Each named turn below is shown by a few rows before and after it. Which turns, in which order, take the first row of each later pair to the second? The first pair is answered.
Guse:
[  2  -6  14   5  29   2 -21  -6  -8  33  13   9 -15  20   1   0   5   6
  -6   8   3   3 -20   0   6   9 -15  -3  11   2  -5 -25  12  11 -23  -1
  -3] -> [ -7  20   8  12  26  -5 -12 -21 -14  35  10  10 -16  16   6   5  -5   7
  -2 -17 -14   2 -13  -2  12  -1  -5 -13  -3  -2   4 -14  -3   1 -23   2
 -10]
[  7  -4   8   4  -2   3  -2  -4  -6   9   0  15   7   9  10  -5   1  -5
  -4  -9  -5  -2 -10 -10   9  -4  -9   1   2  -5   4  -8 -10   4 -13  -2
   2] -> [  8  -3   0   2  -3   3  -1  -6  -9   7   2  21   4   4  11  -6  -1   2
   0  -9  -5  -1  -7 -13   7  -4  -6  -2   1  -5   8  -5  -9   3  -7  -5
   5]
[ -5   9   2   3  -7   1   5 -13  -4   3  -6  -6   4  -8  17   0 -17   3
   6 -16  -3  14   8 -24 -16  -4   1  -8 -17  -5  11 -14 -11   6 -14  -3
   4] -> [ -2 -17   2  -5  -8   9  -8   0  -6   0   4   4   4  -9  11  -3  -5  15
   4   5  10  12   5 -24 -25   9  -8  -3  -2  -4   8 -24   5  15   1 -13
  13]
[ -5  -4  -8   1  12  -5  -7  11  15 -16  -6  -1 -15 -11 -17  -1  15   4
   5  19  24  -7  20  24 -11  12   3  10   8  -6  18  13  15  -3  33   8
   8] -> [ -3   7  10  15  20 -16   5   7  26  -6 -24 -20  -4  -3 -13   2  -1 -16
  -1  14  16  -2  17  34  -2   1   2  13  -6  -6   9  11   2 -10   4  20
  -1]
tid:
[ -9 -14 -10  20  26  10  24   7  -6  26 -21 -23 -22  -1   0   3  26   6
  -3  15 -15  -3  -2   7 -33   9  -9  22 -10  34   6  11  10 -10  -3   7
 -24] -> [ -6  -9 -14  21   2   5  36  10 -13  20 -17 -19 -11   5   9 -11  26   2
  -8   2 -20 -11  -4 -12 -22   4  -9  22 -13  37   0  19  -7 -19 -13   4
 -26]
[ 21  -5  -8  -5 -24  -3   1   5 -11 -13   5  13  16   1   5  -4   0 -11
  -7   1   9 -11  11 -10  -2   1   0 -19   2  -6   0   2   0  -5   0 -10
   8] -> [ 19   3   0 -11 -10  -3  -2  -3 -10  -6  -4  10   9  -2   8   8 -13 -11
  -7  -2  13  -5  14  -1 -11   2   3 -28   2  -7  10   1   0  -1   4 -12
  15]
[-13  17 -19   6 -15   0  10  -1 -15 -12  12  15  -9 -17   1   5 -12  14
   5 -24  -5 -12   0 -10  -2  -4   7  -6  -1  -2  15  18 -11  -4  23  -3
   4] -> [-16  16 -12   2  10   0   1 -11  -6  -4   3  11 -18 -19  -7  14 -16  20
   5 -24   1  -5   3   5  -9  -1   8 -13  -1  -5  26   8  -1  -1  30   0
  11]
semuf:
[ 14  -1  27  -6  31   1  -6   0  14  21  -8  -4   2  13   2  16 -13  -6
  -5   6   8  15   3   5   1   7   1  -5   0  -1  -4 -27   6   8 -24   5
   4] -> [ 13   2  20  -3  30   4  -9  -7   4  30   3   7  -3  11   4  13 -13   4
  -1  -4   4  14  -5  -5   3   7   4  -7   1  -1  -1 -28   3  10 -23   3
   4]
[ -5 -20 -14  13  -5   7  -5   0   8  12  23  17  -1  -1  -7  -7  11   8
  -7   4  -1  -2 -21  -4  13  -1  -5  18  -3 -11  -9 -15   3   5 -11   3
  -6] -> [  2 -23  -9  16  -2   6   3   7  22   4  13   6   6   1 -10  -4   7  -2
 -11  16   4  -1 -15   8   8  -2  -7  22  -4  -7 -11 -10   7   4  -8   7
  -6]
[  8   3  20  12  -3  -3   4 -19  -2  17 -11  21  14   0  13   5  -2 -10
   4 -22 -18  -1   4 -14  19  -6  11   4  -6 -14 -11  -9 -21   2 -20   4
   7] -> [  2  -4   3  11   0   0  -6 -19 -15  17  10  30   0  -3   9  -3  12   6
   7 -20 -24  -2  -7 -17  18   1   8  17  -3 -15 -13  -7 -18   2 -10   2
   3]
demu:
[  1  -4   4 -19  18  21 -11  17   0 -16 -11 -14  15 -14 -12   2   9   3
  12  25   8  16   2  25  17  -2   6  33   0 -27  18   5 -14  -8  22 -12
 -12] -> [  7   0  13 -16  19  17  -8  17   6 -14 -18 -16  21  -8 -13   5   2  -5
  11  21   5  20   2  29  19  -1   4  36  -2 -26  12   7 -11  -8  11  -8
 -12]
[-27  -3  -7  16 -34 -11  -2  26   1   8  37   8  -4  34  25 -16  16 -14
  -4   3 -32   0   3 -26   9   0  -7  -9  31  19 -13 -20  -1  11 -15   8
 -19] -> [-21  -8  -9   4 -44  -7  -1  35   0  -7  38  10  -3  25  24 -14  18 -11
   1   4 -22  -3  11 -28   3   2  -5 -14  35  20  -1 -14   4  18   3   3
 -10]
[ 12  -6  20  -9  -1  -1   7  23   1 -17  -6 -31   7  16   0   4 -11 -13
   0  20  22  15  12  17  -2 -13   0  -4   2   8  -5  -7   4   5  -9   0
  17] -> [ -5  -5  15   8  25  -3   0   6 -16  11  14 -29 -14  18  -7  -6   1  -4
   0  11  -6  19 -10  19  11 -10  -7  20  -3   2 -15  -5  -3  -4 -24  15
  -3]
[ -6 -16 -19  21 -15  -9  -1   9 -12  -8  29  -5  -4  -7 -15 -27  27   6
 -13  23 -17  -6  -2   0   2   0 -16  16  -6  -1 -28  17   6 -14   0  33
 -35] -> [  7 -17 -17   0 -43  -7   5  25  -2 -40  18  -6   8  -8 -10 -18  20   3
 -11  29   9 -12  17  -3 -14  -2  -9  -2   2   7 -16  20  11  -5  23  18
 -12]
Mab:
[ -1 -19 -14  -4 -15  -5  -5   1 -18 -19  -8  -3   3  18   6 -36  10  -6
  -8  -6  -1   1   5   3  -5  -3  11  16   1   3 -20  -7 -11   2 -15   5
  -4] -> [ -8   4  -9   4   6 -11  -2 -18 -15 -10 -17 -14  -5  15   8 -25  -1  -6
  -6 -19  -8   5   7  13  -4  -9  17   7  -6  -1 -13  -2 -19  -4 -20  11
  -6]
[-16  -2 -22   3  -6   4   4 -16 -22  -3  17  42 -11  -3 -10   1  23  14
  -4 -28 -15   0  -9 -27  -1  -5 -13  12   8  -4   3  10 -13   1   8  -6
  -1] -> [-25  16 -17   2  20   3  -2 -27 -11   2   6  31 -22 -10 -16  11  20  17
  -2 -28 -15  12   1 -10  -7  -7  -9   7   2  -3  15  15  -7  -3  13  -2
  -4]
[ -4  11   6  13 -11 -10  12 -13  -6  30   3   1   8   9  13   0 -17  -8
  -5 -30  -6  -3 -14 -19  16  -5  -5  -7 -11  -2  -6  -7 -17  -5 -26   4
  -7] -> [-11   8  14   6  40 -11 -11 -18  15  21  -9 -14 -12  -1  -4  19 -18   3
   2  -9   2  11  -3  27  -6   6  -3  -3 -10   0   8  -4   8  -6  -6   9
  -5]
[ 15  -6  -3  -1 -34   3   0  -3   1   4  -4  23  -7  13  19  -5  -1   4
  -6  -9  -4  -4 -24 -46  15  -5   3 -28   6  -6   7   9 -16  25  -6 -11
  10] -> [ -4  21   5   2  11  -2  -4 -23  15  14 -25  10 -23  -2  10  15 -16  14
   0 -22 -12   9 -14 -14   5  -7   9 -38  -7  -9  22  13 -12  14   4  -4
   7]
Now pairs of rows:
Between the rows of a pair lie 2 to 3 turns.
[ 17  15  15   6  14 -22  17 -11  15  -2 -30 -25  12  13  10 -10  -6 -17
   1  -8  -9   4   7   8  21 -28  -2  15 -23 -22 -16   9 -25 -21 -48  19
 -26] -> [ 26 -44  10 -24  35   1 -29  17  20  -9  -5  -5  -8  11 -10   0  19  14
   5  48  21   7   2  21  -3   3 -13  23  12 -19  -7 -16  25   7  -8   1
   2] -> tid, Guse, Guse
[-19  19 -13   3 -33 -35  17   9  17 -39 -10 -34  16 -22   6 -13   2 -19
   8  -6  12 -30  16   7  11 -16  10  29 -39   4 -19  35 -19 -48   1  28
   0] -> [-22  -3 -32 -12 -24 -23  -9  11  13 -53   6 -21  -6 -34 -12  -8  13   7
  17  15  24 -33  24  17  -8  -5   7  30 -24  13  -1  32   3 -37  40  16
  15] -> Mab, Guse
[-25  26 -29  -1  23  -6 -12 -27  -1 -19  10 -13 -29 -22 -15   4   0  21
  10 -15 -23   6   4  24  -9  -8   8  -2 -10  -9  13  18  -5 -11  36   5
  -6] -> [  2 -14   5  -7  28  -9 -13  11  33 -27 -19 -37  -1  -5 -22  17  -1  -8
  -4  30  13  16  13  44 -13   1  -3   8   6  -5 -10   2  21  -3  22   6
   1] -> semuf, Guse, demu
[  3   6  -3  21 -11  -6  38  -6  -3  -7  -5 -15   9 -13   5   6 -10 -13
  -5 -13   9   3  -4  -9   1 -15   2 -10 -25   4   1  -2 -25 -18 -31  15
   9] -> [-14   8 -17  12  21   0  10 -21  -6  -9   6 -10 -26 -32 -13  11  -6  21
   8  -8  10   7   0  13 -15  -6   3 -12 -16   6  26  -1  -4 -14  10   9
  21] -> semuf, demu, Mab
[  4  47  15 -17   5 -11  16  -8  -5  -3 -23  20 -10  11  14   4 -34  -4
   4 -26   9  16  23   5 -13 -14  24 -41 -20   0  29   4 -13  -3  -4  -9
  15] -> [ -3 -23  -4 -11  37   5 -27  10 -18  26  29  37 -38  23 -17 -15  17  19
   0  16   4  13 -11  13  -8  12   0  12   5  -6   3 -19  26   7  -1  -2
   5] -> demu, semuf, Guse
[ 10   6 -10  19 -46  -3  14  30 -26  12  19  27  16   4  21  -6  -2 -23
   2   3   1   9  19 -29   3  18   8 -12   4   2  -8   2 -20 -11 -11 -16
  13] -> [  0   4  -2  10  18  -4 -16  22   6   7  -1   1 -11 -19  -6  23  -4  -5
  11  30  19  32  35  31 -27  26  10 -10   8   5  12   3  17 -13  20  -8
  19] -> Mab, Mab
[ 14  -7  23 -21   6  -1  -4 -17  15 -24  -4 -14 -17 -15 -13  39 -21  14
  13 -18  26   7   2  12 -15   0  11 -23  12  -2  33 -22  21  21  21 -24
  30] -> [ -3 -32   8  10  14   0 -11 -22 -21  22  42   6 -27   4 -17   2  15  15
   4 -23 -14   3 -43 -10  19   6  -2  25  13 -12  -4 -31   7  13 -16  -7
  -7] -> Mab, demu, demu
[ 13 -19 -11 -31 -41  -5  -7  12 -12 -12  25   8  12  29  -2 -12  -2  -1
   8  13   9 -24   0 -25  -2  12 -14  -6  12   6 -13 -17  -3  27  14 -16
  22] -> [ -6   7  -8   3  -7 -19   0 -16 -21  28  30   2  -1  37   0 -19  -6  -7
   4 -15 -28 -13 -22 -19  25   0 -12   8 -11  -4 -26 -14 -28   9 -20   2
  -9] -> demu, demu, Guse
[-15   3  32  20  35 -20  -5   3  19  36  19 -25  24   8   2   7 -25   2
   2  10 -13  14   4   3   7   7 -23  10 -18 -16   5 -23 -13  -3 -36  55
  -9] -> [-24 -26   9  15  33 -12 -22  17  21  11  37 -24  15  -6 -17  -3   2  20
   5  37  -3   7   4  16  -6  18 -28  32  -7 -11   7 -13  11  -3   0  55
 -13] -> Guse, semuf, Guse
[-29  10 -18   4  31 -15 -10 -14  16 -10  -6 -22 -25 -25 -24  -3  11   9
   8   8 -16   9  17  31  -7   7   0  23   2   5  -1  24  12 -13  32  23
 -30] -> [  7 -26 -15  -9 -53  -5  15  30   7 -33   2   1  24   1   2 -20  23 -15
  -5  24   9 -11  17 -23   5   7 -12  20  22   6 -21  11   6   6  14   4
 -13] -> Guse, demu, Mab
[ -7  12   5 -29  -8  -1 -19 -17 -19  -3   1   9 -19 -11  15   9 -14  24
  12 -15  -1 -14  17 -11  -5  -7  13 -24 -20   7   0  13 -15  15   8  -4
  29] -> [ -8  23  21 -21   5  -9 -11 -21  -3   1 -18 -11 -12  -9  12  16 -24  10
   5 -20  -5  -7  20   6  -1 -16  13 -18 -31   7 -11  17 -20   6 -10   8
  20] -> Mab, Guse, Guse
[-17  47  -6   1  13 -10   7 -27 -18   1 -12  11 -17 -14   7  17 -29  10
  14 -48 -15  14   5  -3 -13 -19  19 -21  -7  -3  27   6 -18  -4  15  -8
  13] -> [-16  35 -21  -9   7  -3  -3 -24 -23  -8   2  23 -27 -16   4  15 -18  22
  17 -38  -9  10   2 -10 -21 -12  18 -24  -1  -1  37   5  -6   0  31 -13
  17] -> Guse, Guse, Guse
